In the data rows, zero lies at 4.5, halfway between 4 and 5.
One hidden rule gives every row of this table a label. Here are some rows, each with its label.
tensor([4, 4, 3, 3, 6, 0, 3, 3, 4, 6, 6, 2, 6, 3, 4, 5, 0, 5, 9, 4, 8, 2, 7, 6, 6, 6, 2, 4, 4]) 4
tensor([4, 0, 4, 3, 6, 0, 2, 3, 2, 8, 9, 1, 6, 1, 7, 3, 0, 4, 9, 4, 7, 0, 5, 6, 6, 5, 3, 5, 3]) 4
tensor([6, 9, 7, 4, 7, 3, 5, 4, 4, 2, 4, 6, 6, 6, 2, 6, 5, 6, 5, 4, 6, 3, 7, 6, 4, 3, 5, 2, 3]) 3
tensor([3, 7, 9, 6, 4, 9, 6, 6, 6, 1, 0, 6, 3, 7, 7, 7, 5, 4, 0, 4, 4, 9, 3, 4, 4, 4, 7, 7, 4]) 1
tensor([5, 2, 5, 5, 2, 7, 5, 5, 6, 5, 5, 6, 5, 6, 6, 4, 5, 4, 3, 5, 4, 6, 1, 4, 2, 3, 6, 5, 5]) 1
tensor([4, 4, 5, 4, 5, 0, 4, 5, 5, 4, 5, 6, 2, 5, 5, 5, 4, 4, 4, 4, 4, 4, 5, 4, 6, 4, 5, 3, 5]) 1
tensor([6, 4, 4, 4, 4, 4, 5, 4, 3, 6, 5, 4, 7, 3, 5, 6, 3, 5, 7, 4, 5, 3, 4, 5, 7, 5, 5, 4, 4]) 4
tensor([6, 1, 4, 5, 1, 8, 5, 5, 3, 5, 8, 9, 9, 6, 9, 0, 7, 5, 7, 7, 2, 3, 0, 3, 0, 2, 7, 3, 6]) 2
tensor([3, 0, 2, 6, 1, 6, 2, 9, 7, 4, 4, 0, 1, 6, 5, 0, 2, 2, 0, 3, 2, 7, 2, 3, 2, 6, 6, 7, 6]) 5
tensor([4, 9, 9, 4, 6, 6, 5, 5, 5, 3, 1, 3, 3, 6, 1, 9, 5, 4, 2, 4, 5, 7, 5, 6, 6, 4, 5, 5, 4]) 4
tensor([6, 3, 5, 5, 4, 6, 5, 5, 4, 4, 6, 9, 8, 4, 9, 4, 5, 5, 6, 5, 4, 4, 2, 4, 2, 4, 7, 4, 5]) 2
tensor([5, 8, 6, 4, 5, 5, 5, 3, 4, 3, 4, 5, 5, 6, 2, 8, 4, 5, 3, 5, 6, 5, 3, 6, 4, 3, 5, 3, 3]) 2
tensor([6, 7, 5, 4, 8, 0, 5, 3, 4, 6, 4, 0, 2, 1, 2, 8, 3, 5, 2, 4, 8, 4, 7, 7, 5, 4, 2, 3, 3]) 4
tensor([3, 0, 3, 4, 2, 2, 3, 5, 4, 6, 6, 3, 4, 3, 6, 3, 2, 4, 6, 4, 5, 4, 4, 3, 6, 5, 4, 5, 5]) 5
tensor([4, 6, 7, 5, 5, 5, 5, 5, 5, 4, 2, 2, 2, 5, 2, 7, 3, 4, 3, 4, 5, 6, 8, 5, 5, 5, 4, 6, 4]) 4
tensor([4, 0, 2, 4, 1, 5, 3, 5, 4, 6, 7, 6, 5, 4, 8, 1, 5, 4, 4, 6, 4, 4, 0, 3, 3, 5, 5, 4, 6]) 1
tensor([3, 3, 7, 5, 5, 3, 4, 6, 7, 4, 1, 3, 1, 6, 3, 6, 8, 4, 1, 4, 6, 7, 6, 4, 7, 4, 5, 6, 5]) 5
tensor([5, 0, 4, 6, 0, 7, 4, 5, 4, 4, 7, 8, 6, 6, 9, 5, 9, 6, 3, 4, 2, 7, 1, 3, 3, 5, 7, 5, 6]) 3
tensor([6, 8, 5, 5, 6, 4, 4, 4, 4, 2, 3, 8, 5, 7, 5, 5, 8, 4, 3, 5, 5, 4, 5, 5, 4, 5, 6, 4, 4]) 1
tensor([5, 5, 4, 5, 5, 4, 4, 5, 3, 6, 5, 4, 3, 4, 3, 3, 3, 5, 9, 5, 5, 5, 4, 4, 6, 4, 4, 4, 5]) 4
tensor([5, 8, 6, 5, 5, 9, 6, 4, 6, 2, 3, 6, 6, 7, 5, 6, 5, 5, 3, 4, 4, 7, 5, 6, 4, 3, 6, 3, 5]) 2
tensor([3, 5, 6, 5, 5, 6, 4, 5, 5, 4, 3, 2, 2, 4, 0, 7, 4, 4, 5, 3, 4, 8, 6, 6, 5, 5, 5, 6, 4]) 5
tensor([7, 8, 6, 4, 5, 9, 7, 3, 4, 3, 5, 8, 8, 6, 5, 5, 8, 5, 8, 6, 5, 5, 2, 6, 2, 2, 6, 2, 4]) 2
tensor([4, 3, 8, 5, 6, 9, 5, 5, 6, 4, 3, 2, 3, 7, 1, 5, 6, 4, 2, 3, 5, 5, 5, 5, 4, 5, 6, 6, 4]) 4
tensor([4, 4, 3, 5, 4, 2, 4, 5, 4, 5, 4, 0, 1, 4, 4, 5, 2, 4, 5, 4, 5, 5, 6, 5, 6, 7, 4, 6, 5]) 4
tensor([4, 7, 8, 5, 4, 6, 5, 6, 6, 3, 3, 3, 1, 6, 1, 6, 5, 4, 4, 3, 4, 7, 6, 5, 6, 3, 5, 5, 5]) 4
tensor([7, 9, 7, 6, 3, 7, 6, 4, 5, 2, 5, 9, 6, 7, 6, 3, 9, 5, 3, 6, 3, 4, 2, 6, 3, 3, 6, 3, 5]) 2
tensor([2, 2, 6, 5, 3, 5, 2, 6, 6, 5, 2, 2, 1, 5, 3, 6, 2, 3, 2, 3, 4, 8, 6, 3, 7, 6, 5, 6, 5]) 5
tensor([6, 6, 5, 4, 6, 7, 5, 3, 6, 4, 6, 5, 4, 6, 1, 6, 6, 6, 4, 6, 5, 7, 4, 7, 3, 3, 5, 3, 4]) 3
tensor([3, 9, 8, 5, 9, 2, 7, 6, 5, 4, 3, 4, 3, 4, 0, 9, 2, 4, 3, 4, 5, 7, 7, 7, 9, 4, 5, 6, 3]) 5
tensor([5, 0, 0, 4, 2, 3, 3, 4, 3, 7, 9, 4, 8, 2, 9, 0, 4, 5, 9, 7, 5, 0, 1, 2, 3, 5, 4, 3, 6]) 4
tensor([5, 0, 0, 5, 3, 6, 3, 4, 4, 5, 8, 6, 6, 3, 9, 1, 5, 5, 6, 4, 3, 3, 3, 3, 3, 4, 4, 4, 5]) 2
tensor([2, 0, 5, 5, 3, 3, 3, 5, 5, 6, 8, 4, 6, 3, 9, 4, 4, 4, 5, 5, 5, 6, 2, 3, 7, 5, 2, 7, 5]) 5
tensor([6, 7, 4, 3, 6, 0, 5, 3, 2, 4, 7, 5, 4, 1, 4, 8, 2, 6, 9, 5, 6, 0, 7, 5, 4, 5, 2, 3, 3]) 3
tensor([5, 3, 6, 4, 5, 3, 3, 5, 5, 5, 4, 4, 2, 3, 0, 6, 3, 4, 0, 5, 3, 5, 6, 2, 5, 6, 4, 7, 5]) 4
tensor([4, 1, 1, 3, 5, 1, 4, 5, 4, 6, 9, 5, 4, 1, 9, 3, 3, 4, 7, 6, 6, 3, 4, 4, 6, 4, 3, 2, 4]) 1
tensor([2, 3, 6, 4, 4, 2, 3, 5, 4, 7, 4, 2, 0, 3, 2, 8, 0, 3, 4, 3, 5, 5, 6, 5, 8, 6, 3, 5, 4]) 5
tensor([4, 4, 3, 4, 5, 1, 4, 3, 6, 6, 5, 3, 3, 2, 5, 5, 0, 4, 8, 4, 4, 1, 7, 2, 8, 6, 3, 5, 4]) 4
tensor([3, 3, 7, 6, 4, 6, 5, 7, 8, 3, 2, 2, 0, 8, 4, 5, 9, 3, 0, 3, 3, 8, 4, 5, 5, 4, 5, 7, 6]) 5
tensor([6, 8, 5, 4, 5, 7, 7, 4, 4, 3, 4, 7, 8, 5, 2, 4, 6, 6, 5, 6, 4, 6, 3, 6, 3, 2, 6, 2, 4]) 3
tensor([6, 4, 9, 4, 3, 7, 7, 5, 6, 4, 0, 6, 5, 9, 6, 5, 8, 5, 1, 4, 6, 9, 8, 4, 2, 2, 6, 5, 4]) 2
tensor([4, 4, 4, 4, 3, 5, 7, 4, 4, 5, 7, 8, 9, 5, 7, 0, 5, 5, 3, 5, 4, 3, 4, 4, 3, 4, 4, 3, 5]) 2
tensor([5, 5, 5, 4, 3, 6, 5, 5, 3, 3, 5, 9, 7, 5, 6, 3, 9, 6, 4, 6, 4, 4, 0, 4, 2, 3, 5, 3, 5]) 3
tensor([5, 1, 1, 4, 3, 3, 3, 4, 4, 7, 7, 4, 4, 3, 7, 1, 2, 4, 8, 5, 4, 3, 2, 3, 5, 5, 4, 4, 5]) 4
tensor([6, 6, 5, 4, 8, 4, 6, 3, 3, 4, 4, 6, 6, 4, 2, 7, 3, 6, 6, 5, 6, 2, 6, 7, 5, 4, 4, 3, 3]) 3
tensor([5, 9, 4, 4, 5, 3, 5, 4, 4, 3, 4, 3, 4, 4, 2, 5, 5, 6, 6, 3, 6, 1, 4, 5, 4, 5, 2, 4, 3]) 4
tensor([3, 5, 5, 4, 7, 6, 6, 4, 5, 5, 3, 5, 4, 5, 2, 7, 3, 4, 4, 3, 7, 3, 7, 5, 8, 4, 5, 5, 4]) 1
tensor([7, 7, 4, 4, 6, 3, 5, 1, 1, 4, 9, 5, 9, 5, 8, 3, 6, 6, 9, 8, 6, 0, 6, 5, 3, 4, 4, 2, 4]) 3
tensor([5, 3, 3, 4, 6, 7, 6, 5, 3, 5, 5, 9, 8, 5, 5, 0, 7, 4, 2, 6, 3, 4, 3, 5, 2, 4, 5, 2, 5]) 1
tensor([3, 9, 7, 4, 6, 1, 4, 4, 5, 3, 3, 1, 4, 6, 3, 9, 1, 4, 9, 4, 5, 4, 6, 6, 6, 6, 4, 5, 4]) 5
tensor([5, 9, 4, 4, 6, 1, 6, 5, 5, 5, 5, 8, 8, 5, 2, 6, 4, 5, 5, 4, 5, 5, 5, 7, 5, 4, 5, 5, 2]) 2
tensor([3, 3, 4, 5, 4, 7, 3, 6, 5, 5, 3, 0, 1, 5, 4, 5, 0, 4, 0, 4, 4, 5, 7, 3, 6, 6, 4, 6, 5]) 5
tensor([5, 4, 2, 3, 5, 0, 4, 3, 2, 5, 7, 3, 5, 0, 8, 4, 0, 6, 5, 5, 5, 0, 6, 5, 5, 5, 2, 2, 3]) 4
tensor([5, 6, 2, 4, 6, 0, 6, 2, 2, 6, 8, 5, 9, 1, 5, 4, 3, 6, 9, 5, 7, 0, 6, 6, 4, 5, 2, 2, 3]) 3
tensor([5, 7, 8, 6, 6, 7, 5, 5, 6, 4, 2, 5, 3, 5, 6, 2, 3, 6, 0, 5, 5, 3, 4, 5, 2, 2, 4, 5, 5]) 3
tensor([6, 3, 3, 5, 3, 7, 6, 4, 4, 4, 5, 8, 5, 6, 8, 2, 7, 5, 3, 5, 2, 5, 1, 4, 1, 4, 6, 4, 5]) 2
tensor([3, 6, 6, 5, 4, 5, 3, 5, 6, 5, 1, 3, 2, 5, 2, 8, 4, 4, 2, 4, 3, 6, 6, 5, 6, 5, 5, 6, 5]) 5
tensor([3, 0, 3, 4, 2, 3, 3, 5, 5, 8, 5, 2, 5, 3, 6, 2, 0, 4, 7, 4, 2, 3, 4, 3, 8, 7, 4, 6, 5]) 5
tensor([3, 9, 4, 4, 6, 7, 5, 3, 4, 4, 1, 7, 4, 4, 3, 7, 7, 5, 8, 4, 3, 5, 5, 8, 5, 4, 4, 5, 3]) 2
tensor([5, 3, 3, 4, 6, 3, 4, 5, 4, 4, 6, 5, 5, 4, 5, 3, 4, 5, 4, 5, 4, 3, 5, 4, 6, 5, 5, 4, 4]) 2
tensor([4, 6, 6, 4, 5, 5, 4, 4, 5, 5, 3, 2, 2, 4, 2, 8, 2, 4, 6, 3, 5, 6, 5, 5, 6, 5, 5, 5, 4]) 4
tensor([6, 6, 3, 3, 4, 4, 7, 4, 3, 6, 6, 3, 9, 4, 4, 3, 2, 6, 5, 6, 5, 1, 5, 4, 7, 4, 5, 4, 4]) 4
tensor([5, 0, 3, 5, 4, 5, 5, 4, 4, 5, 4, 7, 4, 5, 7, 2, 9, 4, 5, 5, 3, 5, 1, 4, 2, 4, 5, 4, 5]) 1
tensor([3, 3, 5, 5, 3, 7, 3, 6, 7, 5, 4, 2, 1, 5, 3, 6, 4, 4, 1, 4, 3, 7, 5, 5, 7, 5, 5, 6, 5]) 5
tensor([4, 6, 0, 3, 6, 0, 4, 2, 2, 7, 6, 1, 6, 1, 5, 6, 2, 5, 9, 4, 7, 0, 5, 4, 6, 4, 1, 4, 4]) 4
tensor([5, 3, 2, 4, 6, 4, 3, 4, 2, 6, 5, 5, 6, 2, 7, 0, 4, 5, 9, 6, 4, 2, 2, 2, 6, 5, 4, 4, 5]) 2
tensor([4, 4, 5, 6, 4, 8, 4, 6, 6, 5, 1, 1, 1, 7, 2, 7, 7, 4, 0, 4, 3, 9, 5, 5, 4, 5, 6, 7, 5]) 4
tensor([4, 0, 0, 5, 2, 3, 4, 3, 3, 6, 5, 9, 2, 5, 6, 0, 0, 5, 5, 6, 6, 3, 6, 3, 5, 4, 4, 5, 5]) 2
tensor([7, 5, 4, 4, 4, 8, 5, 5, 4, 4, 5, 9, 8, 6, 9, 2, 9, 5, 0, 5, 3, 3, 4, 6, 5, 3, 7, 5, 5]) 2
tensor([4, 1, 2, 5, 4, 0, 4, 5, 6, 6, 5, 3, 1, 2, 7, 4, 2, 4, 5, 4, 4, 4, 4, 3, 7, 7, 5, 6, 5]) 4
tensor([5, 6, 5, 5, 4, 3, 7, 4, 4, 3, 6, 7, 6, 5, 5, 4, 7, 5, 6, 5, 5, 3, 4, 6, 4, 4, 4, 3, 4]) 2
tensor([5, 3, 4, 5, 2, 9, 4, 6, 5, 4, 4, 7, 6, 7, 9, 3, 7, 4, 0, 5, 1, 7, 0, 3, 0, 3, 6, 6, 5]) 1
tensor([3, 3, 2, 3, 5, 2, 3, 5, 4, 7, 5, 0, 2, 2, 2, 5, 0, 4, 7, 4, 5, 4, 5, 4, 8, 7, 3, 5, 5]) 5
tensor([4, 9, 7, 4, 7, 5, 7, 4, 5, 3, 1, 2, 4, 6, 0, 9, 4, 4, 5, 4, 6, 6, 8, 6, 6, 5, 4, 5, 3]) 4
tensor([7, 7, 7, 6, 2, 9, 6, 6, 6, 2, 5, 9, 8, 7, 9, 2, 9, 5, 1, 6, 3, 8, 3, 6, 0, 1, 8, 3, 6]) 2
tensor([5, 9, 9, 6, 2, 9, 6, 8, 6, 5, 3, 8, 8, 9, 5, 3, 9, 3, 0, 4, 3, 9, 4, 3, 1, 4, 6, 5, 6]) 1
Which label does each new row get?
tensor([3, 7, 9, 6, 5, 8, 5, 6, 6, 3, 1, 3, 0, 7, 1, 7, 5, 4, 3, 3, 3, 9, 5, 5, 5, 4, 6, 6, 5]) -> 5
tensor([3, 2, 6, 5, 1, 9, 3, 7, 7, 5, 3, 1, 1, 5, 7, 3, 4, 3, 0, 3, 2, 8, 1, 2, 4, 5, 5, 8, 6]) -> 5
tensor([6, 9, 7, 5, 5, 4, 8, 4, 4, 0, 3, 8, 8, 7, 3, 4, 9, 5, 5, 5, 5, 5, 5, 7, 1, 3, 6, 4, 4]) -> 2
tensor([4, 8, 5, 5, 5, 6, 4, 6, 6, 3, 2, 3, 2, 6, 4, 7, 5, 4, 2, 4, 4, 6, 5, 5, 3, 4, 5, 5, 5]) -> 4
tensor([5, 3, 2, 4, 3, 0, 4, 6, 5, 6, 6, 5, 4, 4, 4, 2, 4, 5, 7, 3, 4, 4, 2, 4, 5, 6, 5, 5, 5]) -> 2
tensor([6, 7, 3, 3, 5, 0, 5, 2, 1, 4, 8, 7, 9, 4, 5, 4, 4, 6, 9, 6, 7, 0, 3, 5, 4, 3, 3, 1, 4]) -> 3
tensor([4, 2, 2, 4, 3, 6, 3, 4, 4, 5, 6, 5, 7, 3, 6, 2, 4, 4, 7, 5, 4, 4, 2, 4, 4, 5, 4, 4, 5]) -> 1
tensor([5, 3, 3, 5, 4, 5, 5, 4, 4, 4, 5, 7, 7, 4, 6, 4, 8, 5, 3, 5, 4, 5, 4, 5, 4, 4, 6, 3, 5]) -> 2
tensor([6, 5, 1, 5, 6, 2, 6, 4, 3, 4, 7, 6, 8, 5, 7, 5, 5, 6, 6, 5, 5, 1, 3, 4, 4, 4, 4, 2, 4]) -> 3
tensor([6, 1, 0, 4, 3, 3, 4, 3, 2, 7, 9, 6, 8, 2, 9, 1, 6, 6, 9, 7, 5, 0, 3, 2, 2, 3, 5, 3, 5]) -> 3
tensor([6, 2, 5, 6, 3, 9, 6, 5, 4, 3, 5, 9, 8, 6, 9, 2, 9, 6, 2, 6, 2, 5, 3, 4, 0, 3, 6, 4, 5]) -> 3
tensor([6, 7, 2, 4, 4, 2, 6, 3, 2, 3, 6, 9, 9, 2, 6, 4, 9, 6, 7, 6, 7, 2, 3, 7, 2, 4, 5, 1, 5]) -> 3
tensor([4, 2, 3, 4, 5, 3, 6, 4, 3, 5, 8, 3, 4, 1, 1, 5, 5, 5, 5, 6, 6, 4, 5, 4, 5, 5, 3, 6, 4]) -> 4
tensor([3, 0, 6, 6, 1, 7, 4, 6, 9, 3, 1, 1, 0, 4, 5, 4, 3, 2, 4, 5, 3, 9, 3, 3, 2, 5, 7, 7, 5]) -> 5
tensor([5, 7, 5, 4, 7, 1, 5, 3, 5, 5, 4, 1, 2, 3, 2, 7, 2, 5, 4, 4, 6, 3, 7, 6, 7, 4, 4, 5, 3]) -> 4
tensor([4, 1, 7, 5, 3, 8, 4, 6, 5, 4, 3, 5, 0, 5, 7, 7, 6, 4, 0, 4, 2, 8, 6, 5, 2, 3, 6, 6, 5]) -> 1
tensor([6, 7, 7, 4, 4, 5, 6, 4, 5, 2, 5, 7, 8, 5, 2, 3, 9, 5, 6, 5, 5, 5, 5, 7, 2, 4, 4, 5, 4]) -> 2
tensor([6, 9, 6, 4, 7, 5, 7, 3, 3, 3, 4, 7, 8, 5, 4, 4, 8, 6, 8, 6, 5, 4, 5, 5, 4, 4, 3, 2, 3]) -> 3
tensor([3, 4, 4, 5, 5, 4, 4, 6, 6, 5, 2, 1, 0, 5, 4, 4, 5, 4, 1, 3, 3, 7, 4, 3, 7, 6, 5, 6, 5]) -> 5
tensor([4, 9, 6, 3, 7, 3, 6, 0, 2, 5, 8, 7, 5, 3, 1, 4, 7, 7, 7, 5, 9, 4, 4, 6, 3, 4, 5, 2, 1]) -> 3
tensor([4, 7, 9, 4, 7, 3, 5, 3, 4, 6, 3, 3, 4, 5, 0, 8, 3, 4, 5, 3, 5, 4, 8, 6, 5, 6, 4, 4, 2]) -> 4
tensor([5, 7, 6, 4, 6, 9, 5, 4, 6, 4, 5, 6, 5, 6, 4, 6, 7, 6, 2, 6, 4, 7, 4, 7, 3, 3, 5, 3, 4]) -> 3
tensor([2, 3, 6, 5, 4, 5, 4, 5, 7, 3, 3, 2, 4, 5, 0, 7, 2, 4, 0, 4, 3, 3, 8, 4, 6, 5, 4, 7, 4]) -> 5
tensor([5, 0, 3, 6, 1, 8, 3, 7, 6, 5, 4, 6, 3, 7, 9, 0, 9, 3, 1, 5, 1, 7, 1, 0, 1, 4, 6, 7, 7]) -> 1
tensor([4, 2, 1, 3, 5, 0, 4, 3, 3, 6, 7, 2, 4, 1, 6, 5, 3, 5, 6, 5, 5, 1, 4, 3, 6, 5, 3, 4, 3]) -> 4
tensor([4, 4, 4, 5, 5, 7, 4, 4, 4, 5, 4, 6, 8, 3, 9, 1, 4, 5, 7, 5, 5, 1, 3, 3, 3, 4, 5, 3, 5]) -> 2
tensor([3, 2, 0, 4, 5, 0, 3, 3, 4, 7, 8, 1, 4, 0, 7, 1, 0, 4, 9, 5, 6, 0, 5, 3, 9, 8, 1, 4, 4]) -> 5
tensor([4, 4, 7, 5, 5, 4, 4, 3, 3, 4, 4, 2, 5, 4, 4, 6, 3, 4, 1, 4, 6, 5, 4, 4, 7, 6, 5, 5, 4]) -> 4
tensor([5, 1, 6, 5, 3, 6, 5, 5, 5, 4, 6, 8, 6, 4, 9, 2, 5, 5, 3, 5, 1, 6, 3, 3, 1, 3, 6, 3, 6]) -> 2
tensor([5, 5, 5, 6, 3, 6, 5, 5, 6, 3, 3, 6, 3, 7, 5, 4, 7, 4, 1, 4, 4, 5, 4, 5, 4, 4, 7, 5, 5]) -> 1
tensor([4, 2, 7, 6, 1, 8, 4, 6, 7, 4, 2, 5, 4, 5, 7, 0, 7, 4, 0, 4, 0, 8, 3, 3, 0, 3, 8, 7, 7]) -> 1
tensor([4, 8, 5, 5, 4, 7, 5, 5, 5, 4, 4, 6, 3, 6, 5, 6, 5, 4, 2, 4, 4, 6, 2, 4, 3, 3, 5, 6, 4]) -> 1
tensor([4, 3, 3, 6, 1, 9, 1, 7, 6, 5, 3, 7, 3, 5, 5, 1, 4, 4, 0, 4, 2, 6, 4, 5, 3, 5, 5, 7, 6]) -> 1
tensor([4, 6, 8, 5, 5, 4, 5, 6, 4, 4, 5, 2, 2, 6, 4, 5, 3, 4, 4, 4, 4, 5, 8, 6, 4, 4, 4, 4, 5]) -> 4
tensor([5, 4, 4, 5, 3, 7, 5, 5, 4, 4, 4, 7, 4, 6, 8, 4, 7, 5, 3, 5, 3, 7, 3, 4, 2, 4, 6, 4, 5]) -> 2
The hidden rule looks at only part of the columns. Which column or columns, counting from 0, in order?
0 11 17
